One turn moves each row of this set onto another row. After a few examples, where does it send each row asked below?
fika: [-22   1 -10   6 -11 -27  -1 -26   2 -17  27 -39  -7 -30  10  41  56  -8
   9   4  13  -7   3 -12  41   8  18   8 -21  11  26  -2   5 -17 -42  -4
  -5 -17  11   8  10   5   2 -10 -26   7 -30   4   0 -12 -29 -28]
Nuz: [ 29 -17   9 -20  31 -15  -3 -38  14 -28  53 -25  12 -17   2  -5  -9 -18
  12  -7 -22   6  -4  -7  34 -25  26 -14  18  22 -10 -19  20   1  -9  11
 -16 -40  -5   9   3  -5   0   9  13  15   8  21  -1 -13 -20  18]
lisi: [ -4 -11 -28  39  34   3  28 -14  10   2  36  -8 -28   1  32  29  -2 -11
  -5 -14 -16 -16 -31 -25  53  -1  -1 -29  -4 -20  -1   3 -10 -39  -3   6
 -23 -17 -30   7  18   4  19   8  -9 -17  -5  31  40   9  11  -1]
kuzur: [  5 -14 -21  29  21   5  26   3   3   6  27   8 -26 -24  19  31  10 -13
   3 -10 -15 -25 -23 -20  53  -4  -6 -31   9 -19  -1   1  -8 -41  10   2
 -12 -21 -34   6  21   5  25  15  -2 -28  -3  47  22  15   5   3]
gapif: [ 28 -25 -57  -1   6 -44 -25   3 -26  35  31 -58 -14 -12   2 -11  -2  -4
  28  13  10  -5  10 -32  29 -19  -1 -27  -4  13   1 -15   4   6  15   2
 -21 -14  29  -2 -25   7  29  -6  14  -7   1  26  -1  -6 -30   2]
dibok: [ 26 -28 -56 -14   7 -33 -16   5 -31  19  31 -45 -13  -6  11  -9   4  -4
  28   8  15   2  24 -33  17 -14   5 -18  -6   9  -1 -24   6  12  34   7
 -27 -11  23   4 -15  12  24  -1   5   7  -2  24   2   1 -44   6]
zalag: [ 21 -12  12  15   5 -39   1 -16  -3  21  54 -29 -48  10  22  -4 -41   7
  28  13  10 -16   3  -6  36 -53 -12 -20   5  24  10   0 -18 -35   3   0
 -26 -36 -27   4   3 -27   6  10 -12   7 -11   1  14  -4 -52   3]
Zes: [ 27 -20 -26  16  12   4  -9 -13 -22  13  13  -4  16   2   6  11  40   5
  18 -28  12  11 -23 -41  33 -18  32  -7  15  13  48  31 -24 -25  23  11
 -22 -17  13 -12  -8 -11  25  22 -17   8 -19  27 -21  25   2 -19]
Nim: [ 31 -25  15 -10  21 -31  -2 -33  18  -5  58 -32   8 -10  -1  -4  -7 -25
  19 -13 -14  -1   9 -17  30 -23  22 -11   8  21  -4 -25  16   7   1  26
  -9 -44 -10  12   3  -4  -4  -2  10  17  10  24  -9 -24 -30  26]
Giga: [-30 -39  -9   3   4  11  12 -25 -22  -4  13 -43  16   8 -10  50 -14   1
 -16   3  25 -11   8 -30  29  -1 -22 -16   9   6   5  40 -13 -55 -17 -14
 -29 -21   8  14 -20 -13  -4 -15 -32   6 -11  22  -6 -28 -23   3]
tipez: [ -9   5 -10  18  25 -11  -4  27 -46   2  23 -31  12  12  10 -11  -3  -3
  34   5   5   8 -26 -38  21 -25  11  -1  22  37 -12   5  -1  -9 -10 -13
 -48 -52   0  -6   6   2 -11  25 -16  19 -10  25  25 -18 -41  34]
sev: [-29  -3  -8  16 -18 -23  -3 -28   2   2  34 -37 -14 -12  -1  39  62  -8
  -2   4   8  -8  16  -1  39 -11  24 -11 -29  21  26  -5  -7 -30 -35   6
  -4 -24   3  17   6  -6  12   5 -31  -2 -11  14   1 -11 -32 -39]
Gusuv: [-33  -6 -14   5 -16 -27   1 -27  -6 -13  23 -33   7 -30  10  47  46 -12
 -15   6  16 -20  16 -15  28   2  25  -3 -21  20  16 -15  -1  -9 -37 -14
 -17 -26   6  15  11   2   4  12 -21   0 -13  11  -3  -8 -45 -30]
pib: [ 24 -22  16 -20  19 -25   3 -43   8  -9  51 -28   8 -21  -6 -18 -13 -19
  21  -4 -13  11   1  -1  35 -14  30 -12  18  16 -10 -12  21  -8  -1  29
 -14 -45   3  10   0  -6 -11   8  11  11   8  17  -7  -5 -24  18]
ruv: [ 18 -27 -56  -7  -6 -43 -22  -9 -16  33  26 -45  -9 -11  14 -14   3   6
  31   7  21 -10  17 -35  25 -13  -8 -30 -11  17   7 -18  10   4  22   6
 -35 -10  25   6 -23  18  27 -10   4   1  -3  21   8   1 -31  -2]
kosat: [-14   4  -9  18  31 -16  -2  26 -50  10  27 -43   7   4  14  -7 -11  10
  38  -8   3  12 -23 -33  21 -10  10  -4  17  37 -10   2  -2  -9  -5  -3
 -49 -47   4  11   9   0 -17  23 -10   4  -4  14  22 -20 -53  29]
dun: [-14 -47  -3   3   3   7  24 -25 -33   5  16 -34  -2 -11 -13  26  -4  -8
 -13   3  30 -13  11 -31  28  -9 -17  -4   8  19   1  39 -21 -52 -31 -31
 -17 -31   7  19 -10  -6  -9 -21 -23  16  -3  16  -8 -39 -13  -7]
foram: [ 20 -22 -39  49  24  10  27  -6   9  -3  37 -16 -20  -8  19  23  11  -6
   6 -10 -20 -13 -19 -36  47   5   3 -34  -2  -5   3  -4  -9 -49  19  10
  -8 -23 -36   7  23 -14  26   9   2 -23  -6  40  28   3   1   0]
zipod: [ 31 -19 -24  33   8   6  -9 -16 -36  20  24  -8   6   2  16  22  41  -2
  22 -28  -5   6 -13 -42  17 -25  27 -20  11  25  34  41 -28 -22   6  12
 -37 -16   0   4   0 -13  29  19 -14  14  -6  29 -12  34  11 -22]
gibol: [ -3   2 -16  11  24 -10  -1  34 -40   2  29 -39  -7   7   5 -18  -7  12
  28   4  15   8 -24 -25  15 -21   7 -16  15  37 -15  10   4 -12 -12 -12
 -54 -53  10  -1  10   2  -9  14 -16  18  -4  18  16   0 -62  31]
ter: [ 16  -6   3  12   5 -40 -11 -24 -19  20  56 -24 -48  10  21  15 -45  16
  31   8  19 -14   3 -13  38 -45  -2 -27  -3  10   3   2 -14 -22   2  -8
  -9 -31 -32  -6   1 -30  -2  18 -12  11  -5   6   8   7 -56   3]
zapip: [ 33 -13  -6  21   8  24 -11 -12 -25  21  28 -12  18  -3   2  34  36 -12
   7 -38  -2   9 -14 -37  19  -4  19 -14  16  16  47  20 -25 -17  13  15
 -35 -32   6   2 -16 -21  33  22 -19   5 -13  31 -17  24  -2 -18]
fopu: [  8 -13  -2  15   6 -39  -7 -29  -3  20  45 -10 -51   9  15   4 -44  16
  40   5  13 -18   7 -21  32 -44 -10 -20  -7  12   8   6 -15 -40  11  -9
 -10 -24 -24   5   3 -28   5   8 -15   9  -9   0   8   0 -64   0]
zit: [-39 -25  -1   6 -18 -35  -6 -30   6  -8  30 -23  -4 -21  19  44  56  -7
   8   0   8 -17   9 -12  34  -9  23  -1 -24   4  18  -5   9  -7 -35  -1
  -2 -36   7   0   3   0   2   5 -25   0 -19  14   4  -5 -21 -34]
mosi: [-14 -35 -11   5  24  12  25 -22 -34  -4   9 -37   6  -9 -15  31  -8   6
  -4  -1  20 -31  -1 -36  24  -7 -18 -21   3  10   5  52 -16 -43 -25 -30
 -28  -9  15  13 -20  -8   4  -8 -38   0  -9  12  -8 -33 -19   4]
Valo: [  4  -7 -22  38  25  22  40   4  -2   6  32 -13 -31  -6  23  24  28  -2
  -4   2 -14 -12 -20 -19  55   1  -1 -21   1   0 -10  10   2 -46  -2   7
  -3 -18 -31   4  29   1  10   9   1 -16  -7  32  30  17   8   7]
sar: [ 40 -15 -23  21   6  12  -8  -1 -23  19  22  -1   2   0   6  23  22   2
  20 -21  17   6 -21 -44  22  -5  22 -10  12  23  45  23 -29 -26   7  21
 -33 -32  -4 -11  -5  -7  30  22 -14  14 -14  15  -1  51   8 -14]
vem: [-14 -37  -8   9  14  18  16 -11 -40  12  14 -35  -3 -18  -1  41  -7   2
 -20  -4  42 -23  11 -30  28  10 -32  -7   4  -4   2  33  -8 -47  -9 -26
 -19 -13  14  18 -16  -7   2 -13 -26  18  -7  18 -15 -18 -12   4]

Nuz turns into ruv
foram turns into Gusuv
Where do these go?
Valo turns into sev
zipod turns into Giga
gibol turns into zalag
lisi turns into zit
ter turns into pib

